(in the rows, 128 means zero)
Rotation paths and how fast each direction turns (degrees a step)
Each turn is a multiple of 5 degrees from 10 to 175, or 0.
Each row of a path follows its step; steps can be skipped.
Path 1:
step 0: [140 133 134 131 122 130 121 126 132 126 126 128 137 133 119 141 129 124
 126 129 129 129 134 133 124 128 126 128 133 122 134 131 135 133 134 134
 135 136 134 137 119 131 134]
step 3: [125 134 129 128 135 117 129 134 127 130 125 127 125 126 130 133 144 123
 124 126 129 129 131 121 129 130 140 135 120 128 127 123 135 113 130 129
 128 134 120 126 128 125 136]
step 4: [127 120 122 130 119 128 132 136 135 130 138 122 134 132 123 120 140 118
 124 130 121 126 128 124 131 129 125 131 122 116 126 128 126 132 131 125
 122 129 118 124 124 132 132]
step 7: [125 134 124 124 124 126 120 123 129 128 118 127 131 138 119 129 130 136
 116 129 126 138 133 129 125 120 129 121 126 121 133 125 129 124 121 128
 122 122 129 137 135 133 121]
step 10: [130 123 132 129 122 120 127 135 133 127 130 128 126 135 117 130 127 133
 133 123 127 130 122 129 130 144 134 132 133 126 128 124 129 134 125 133
 128 136 114 123 141 126 129]
step 11: [120 127 128 118 129 126 131 124 139 129 131 125 120 125 132 138 133 120
 130 121 120 138 127 118 135 132 126 129 126 130 135 127 137 122 140 131
 126 132 121 129 133 131 124]
step 13: [129 132 119 121 131 131 117 127 136 126 129 118 120 126 126 133 128 134
 123 126 136 121 134 130 119 134 125 118 117 125 119 124 127 127 124 136
 130 122 128 124 122 128 128]
step 16: [137 129 127 130 121 125 120 137 131 131 141 129 131 128 131 128 127 135
 128 126 122 127 126 126 118 126 127 144 121 131 129 132 127 128 134 133
 124 138 132 138 137 130 124]
step 17: [127 128 137 128 124 122 130 133 137 132 125 129 127 139 128 136 137 130
 138 129 122 131 135 135 128 131 128 127 128 126 124 140 121 120 135 137
 136 132 131 131 124 131 118]
Speeds:
[129 130 130 129 131 127 126 128 129 130 131 129 127 129 130 132 128 127
 128 126 126 126 125 127 127 127 130 126 127 129 129 127 131 130 129 129
 128 128 132 126 128 129 128]	130
[125 127 126 126 130 126 132 130 127 126 130 128 128 127 128 129 129 127
 128 126 129 128 130 130 128 129 129 128 128 127 131 127 128 129 131 130
 127 129 127 123 128 126 127]	45
[129 134 128 127 127 130 129 126 129 127 126 129 129 127 128 130 130 126
 127 127 126 131 129 129 130 127 128 130 127 127 128 127 130 131 127 125
 126 130 125 128 128 127 127]	95
[128 126 128 128 127 124 126 124 124 127 127 130 127 128 129 129 127 129
 129 126 128 131 127 128 128 130 128 129 128 129 129 126 129 130 128 126
 130 125 126 127 130 129 127]	85
[128 126 127 130 127 129 128 128 129 128 129 128 127 129 127 129 129 127
 127 130 128 126 128 130 126 128 126 131 132 127 127 130 129 133 129 126
 130 129 128 126 131 131 131]	175
Path 2:
step 0: [131 118 139 131 129 133 124 127 125 126 134 125 125 124 137 128 130 131
 133 131 125 139 126 140 130 132 117 126 124 136 130 125 122 128 127 128
 134 137 132 135 129 117 137]
step 2: [122 126 127 134 123 124 130 138 119 129 123 129 136 124 128 130 127 116
 131 123 129 131 130 133 120 132 119 137 128 122 134 133 121 132 135 137
 125 121 133 127 129 119 137]
step 4: [124 138 121 121 130 131 129 131 112 133 134 128 138 135 119 120 127 128
 128 129 124 119 129 126 121 124 123 133 125 124 130 121 131 124 121 124
 134 129 135 126 133 121 126]
step 7: [129 128 117 133 118 135 135 134 122 121 135 126 130 119 132 118 120 127
 131 130 121 132 125 129 122 129 123 128 128 133 129 133 119 125 133 124
 132 127 138 124 120 119 134]
step 10: [122 126 116 131 127 130 131 132 124 137 129 123 143 134 136 133 128 119
 129 129 124 128 125 127 124 135 123 131 119 128 132 129 126 130 136 130
 119 128 118 132 135 120 135]
step 12: [128 135 119 130 133 127 137 132 121 122 138 120 135 135 123 121 124 140
 131 127 126 130 125 134 135 131 119 130 125 123 130 124 124 116 126 128
 129 131 135 125 131 120 128]
step 13: [130 119 124 126 126 137 127 134 129 125 128 131 127 134 122 133 126 129
 131 116 131 136 137 132 131 124 117 126 120 127 143 137 122 123 133 128
 127 136 129 128 128 126 137]
step 19: [121 124 127 136 133 125 122 133 126 132 131 126 132 126 123 132 125 136
 129 128 136 137 136 134 134 133 121 130 135 128 130 126 125 133 123 127
 136 128 134 120 121 110 130]
step 20: [127 129 126 128 126 121 131 133 123 114 134 128 136 136 130 125 126 134
 132 118 128 123 134 130 122 124 112 133 126 124 133 126 122 131 127 131
 134 123 141 130 133 124 132]
Speeds:
[125 127 128 123 127 125 127 127 126 128 129 125 129 128 129 128 130 127
 126 129 125 124 128 128 128 127 128 128 129 127 129 128 127 129 128 128
 128 129 125 126 127 129 130]	60
[126 130 129 127 130 128 128 129 129 129 130 129 128 129 122 126 128 128
 127 128 130 128 128 129 128 128 131 126 130 127 127 130 126 131 126 126
 128 129 128 129 125 126 126]	140
[127 128 127 125 131 129 129 127 127 128 128 128 125 128 131 125 126 131
 129 131 127 128 130 130 129 125 126 128 128 127 127 127 130 130 127 126
 128 125 131 129 127 125 128]	90
[128 126 129 129 130 129 127 127 127 125 129 129 129 127 127 130 129 129
 126 127 127 128 124 128 126 125 125 130 125 126 125 127 128 127 127 126
 130 130 127 128 126 127 126]	90
[126 129 126 128 128 130 130 131 125 126 131 128 128 127 129 126 127 128
 129 127 128 128 126 129 127 129 129 127 126 125 126 130 128 130 131 128
 128 128 129 127 131 132 127]	135
[129 128 130 129 126 125 126 128 126 130 130 131 129 127 130 126 127 125
 128 129 130 128 130 128 125 126 129 129 128 128 129 125 128 129 129 128
 132 129 130 127 128 128 126]	20
Path 3:
step 1: [129 124 119 131 125 128 133 128 120 128 124 124 140 128 134 119 125 122
 129 128 129 129 129 129 136 125 127 120 125 136 131 119 133 122 132 132
 119 129 127 124 139 118 129]
step 3: [123 125 116 127 120 121 123 136 129 132 121 132 128 122 121 132 131 132
 127 134 122 130 125 121 132 127 126 125 133 123 120 136 139 124 126 122
 122 134 125 123 133 131 136]
step 4: [136 130 130 132 126 133 129 120 126 134 142 133 123 131 122 129 123 135
 119 129 130 136 133 120 135 130 137 139 128 132 133 122 126 125 133 129
 129 120 131 129 125 128 126]
step 8: [125 129 127 122 122 125 134 129 142 131 131 134 129 123 128 130 131 129
 120 128 124 126 137 135 131 137 120 131 130 134 129 120 127 126 127 129
 140 141 125 124 125 134 128]
step 9: [137 128 120 139 124 130 125 130 119 129 129 117 127 129 125 116 128 134
 132 127 130 124 122 135 138 128 127 128 131 126 117 122 128 124 125 124
 121 124 127 124 132 134 125]
step 13: [128 119 123 128 120 126 134 131 140 125 129 117 126 135 122 134 133 118
 130 127 129 119 131 124 130 126 131 129 124 118 128 125 129 128 131 133
 125 124 129 135 118 134 129]
step 14: [132 129 133 131 126 128 126 122 127 122 124 138 131 127 127 128 134 133
 119 119 122 125 127 118 130 131 116 127 129 128 126 127 123 118 120 130
 128 130 125 128 142 129 119]
step 15: [122 127 126 124 133 133 121 127 129 137 131 123 116 124 125 120 124 127
 127 125 127 129 125 137 137 127 126 127 132 114 126 130 120 131 140 128
 132 124 137 132 127 123 128]
step 20: [126 132 132 130 130 125 130 133 118 127 128 122 128 126 130 124 133 128
 119 127 115 136 121 126 131 127 134 128 134 124 133 141 126 123 127 138
 126 132 127 120 127 137 122]
Speeds:
[127 130 133 129 129 127 130 130 130 130 129 130 130 129 127 128 128 131
 127 128 128 126 129 128 128 129 129 127 128 130 130 130 129 125 129 129
 130 126 128 128 129 130 126]	175
[129 127 129 125 125 126 125 132 129 130 127 127 129 128 129 129 125 127
 127 130 128 130 127 127 128 129 128 130 130 129 131 130 127 129 128 125
 127 130 130 128 127 130 128]	80
[128 130 131 128 127 126 129 127 128 126 129 128 132 130 128 126 130 126
 125 127 126 130 127 128 127 131 125 128 128 128 127 128 126 131 128 129
 130 128 128 126 126 128 129]	120
[126 128 128 127 126 129 128 126 131 125 128 127 130 129 126 127 128 130
 127 130 131 127 130 130 126 129 129 128 125 127 130 129 128 130 129 128
 127 130 127 134 127 128 128]	130
[126 130 126 128 126 129 126 125 131 131 130 131 128 127 127 126 128 128
 128 128 129 129 129 128 128 128 126 128 129 129 132 127 128 128 126 129
 128 127 131 127 129 124 129]	100
Path 4:
step 0: [126 120 132 134 129 139 128 125 128 129 122 121 127 132 124 132 129 121
 139 114 131 106 128 127 125 124 132 133 133 129 127 130 130 128 124 126
 124 125 120 132 124 127 134]
step 1: [119 116 134 127 121 135 124 130 129 127 130 129 120 122 123 126 128 126
 142 124 132 135 136 128 122 126 125 125 131 124 140 130 132 132 133 120
 123 124 132 133 131 132 141]
step 2: [125 129 140 131 124 125 127 133 135 132 122 123 116 125 129 131 136 133
 132 116 123 129 125 135 124 123 131 123 126 121 134 140 121 131 121 123
 131 132 137 118 132 126 131]
step 3: [128 131 129 133 128 135 134 123 134 131 127 130 119 123 122 134 129 132
 129 112 132 125 137 131 120 126 130 123 123 136 124 127 119 119 136 125
 130 126 126 128 122 113 133]
step 8: [131 133 128 130 131 128 132 130 121 135 121 134 125 131 126 127 135 132
 139 115 137 130 130 130 111 125 127 120 132 132 119 126 116 119 128 128
 125 131 128 128 124 127 125]
step 10: [134 119 130 134 131 133 136 128 126 123 110 132 122 125 130 130 140 126
 130 123 127 124 121 132 127 125 131 136 122 131 126 140 133 134 120 132
 119 130 123 134 125 133 130]
step 11: [130 118 128 127 123 135 128 125 133 118 127 138 124 130 129 125 137 116
 144 123 138 133 136 127 126 121 132 129 135 135 128 126 122 128 123 127
 123 127 132 133 131 127 126]
step 13: [128 130 125 134 130 131 135 124 124 127 112 130 120 126 127 128 135 136
 130 109 129 131 131 130 119 129 126 118 137 121 135 127 130 126 129 127
 128 131 120 134 123 126 128]
step 15: [133 116 136 132 125 136 130 124 126 133 120 124 120 134 126 137 133 124
 123 118 126 119 120 138 133 125 125 134 123 133 130 133 125 129 120 130
 124 117 125 126 125 124 123]
Speeds:
[129 129 126 126 130 127 128 126 128 128 125 128 127 131 127 130 130 131
 129 125 128 125 127 126 127 128 128 130 128 131 127 127 131 127 125 127
 131 129 129 127 127 129 130]	140
[132 128 130 129 125 129 129 129 131 128 130 130 125 127 130 130 128 126
 126 127 128 128 130 127 129 127 130 129 126 131 126 127 128 126 126 129
 130 126 129 128 130 128 125]	90
[126 128 128 127 125 128 126 131 128 134 125 129 127 129 128 126 126 127
 127 126 128 129 127 125 127 130 127 126 128 128 129 127 129 128 127 129
 128 129 127 127 131 126 129]	60
[130 125 123 130 128 130 128 127 129 129 128 128 130 127 131 128 129 127
 127 127 127 126 126 128 128 131 127 130 129 129 127 128 126 128 129 128
 125 125 128 127 131 129 131]	70
Path 5:
step 5: [133 128 131 137 131 113 121 136 134 120 125 131 127 123 129 137 135 127
 130 128 122 127 122 127 131 133 124 131 126 135 131 119 133 135 131 122
 127 127 129 122 129 136 130]
step 7: [122 132 124 130 138 124 118 129 131 127 130 116 141 128 131 129 128 117
 130 127 121 125 133 126 121 127 125 128 120 123 122 123 127 122 135 127
 127 127 123 127 128 129 118]
step 8: [135 126 123 131 128 139 131 128 120 136 127 123 129 139 137 118 128 127
 128 128 121 134 138 127 126 122 127 125 131 132 125 132 124 130 124 129
 128 135 119 126 135 134 133]
step 9: [132 128 130 126 136 121 132 127 133 134 122 124 132 121 136 125 123 123
 126 134 124 126 119 132 134 127 117 124 133 121 133 134 127 125 119 139
 129 128 125 126 130 132 120]
step 13: [126 126 125 128 125 127 126 138 126 124 126 130 134 119 114 125 126 127
 137 126 130 125 133 126 121 125 124 127 125 128 134 117 122 124 122 131
 118 125 122 122 125 137 122]
step 17: [123 133 133 136 133 135 125 120 122 134 132 118 137 120 133 135 125 128
 132 134 125 125 121 127 130 128 133 128 126 131 125 123 137 114 122 128
 125 125 127 124 129 128 131]
step 18: [123 119 131 125 140 131 131 124 128 123 129 138 125 134 133 119 124 123
 128 129 123 135 123 128 123 128 129 128 122 126 126 127 131 127 129 124
 134 129 115 125 128 135 139]
step 19: [131 135 132 136 129 133 133 120 131 129 126 135 130 127 129 125 124 136
 132 124 132 130 124 127 126 117 120 118 123 126 128 123 123 122 117 130
 133 127 130 129 124 131 115]
step 20: [120 124 116 130 137 118 127 123 129 126 122 133 120 133 132 121 137 127
 128 124 129 134 130 124 135 125 131 128 131 119 125 134 133 136 128 127
 132 129 134 131 123 128 122]
Speeds:
[129 128 129 128 128 129 125 131 126 127 126 130 130 128 128 130 127 126
 128 124 131 126 129 129 126 125 126 127 126 130 129 128 127 129 129 126
 131 128 125 129 128 129 129]	130
[131 125 127 129 127 129 128 129 127 127 128 130 127 129 126 128 130 129
 129 129 126 130 131 127 128 130 127 128 127 125 129 125 128 131 128 127
 128 130 125 124 126 128 130]	140
[126 125 128 130 125 130 127 128 128 128 129 127 124 132 128 126 129 128
 130 126 129 130 126 126 128 129 128 127 130 129 127 130 126 127 130 130
 129 129 127 128 129 127 131]	175
Path 6:
step 2: [128 130 124 127 128 126 114 118 137 126 131 123 136 123 122 127 134 122
 121 125 126 124 125 132 125 141 121 131 129 129 127 128 123 125 137 129
 125 127 126 123 130 129 125]
step 6: [129 120 121 133 138 126 133 135 130 140 124 133 130 126 123 135 128 133
 126 115 133 127 129 125 123 120 127 132 122 123 128 133 128 128 132 127
 135 124 131 132 129 135 124]
step 8: [134 132 126 132 125 125 124 128 130 128 130 125 131 125 132 120 130 132
 118 139 122 141 117 132 126 130 123 135 128 135 132 131 125 120 123 128
 127 127 121 132 123 131 132]
step 9: [137 126 126 141 132 126 130 131 129 133 127 129 119 127 123 134 128 133
 133 120 127 121 132 132 123 130 132 133 119 136 125 124 129 131 139 131
 130 120 129 138 131 131 132]
step 12: [127 131 122 138 130 126 124 122 128 132 121 127 118 136 121 132 134 128
 134 123 127 126 121 133 125 128 123 126 118 128 126 118 128 130 140 122
 126 130 134 127 129 131 128]
step 13: [124 126 128 124 130 135 126 135 134 123 132 138 129 123 115 125 128 138
 132 127 130 128 134 122 127 133 130 125 135 127 132 119 117 126 125 129
 129 134 126 120 133 123 126]
step 14: [131 126 127 124 118 127 122 127 127 132 134 129 131 121 138 129 135 131
 127 124 124 132 129 127 118 130 118 129 132 133 127 141 132 135 124 129
 128 130 129 124 119 118 123]
step 19: [128 121 130 130 128 127 127 129 123 127 121 141 123 126 127 126 121 137
 123 126 125 131 131 123 126 135 133 133 133 120 131 120 125 124 134 130
 128 126 123 140 121 134 124]
step 20: [128 122 128 134 137 133 129 129 134 123 134 131 129 124 138 126 139 122
 125 132 133 133 123 131 127 138 126 129 128 135 130 128 132 144 127 131
 128 130 127 133 132 124 129]
Speeds:
[126 125 130 127 126 129 128 128 130 128 128 125 128 129 128 130 127 129
 127 130 126 129 129 129 128 131 128 129 132 125 127 127 125 129 126 129
 131 129 130 130 127 127 130]	120
[128 127 129 130 131 125 129 126 129 130 130 128 127 129 128 129 127 128
 127 131 131 129 126 129 127 126 129 128 129 128 129 128 127 128 126 130
 130 124 125 131 129 130 128]	25
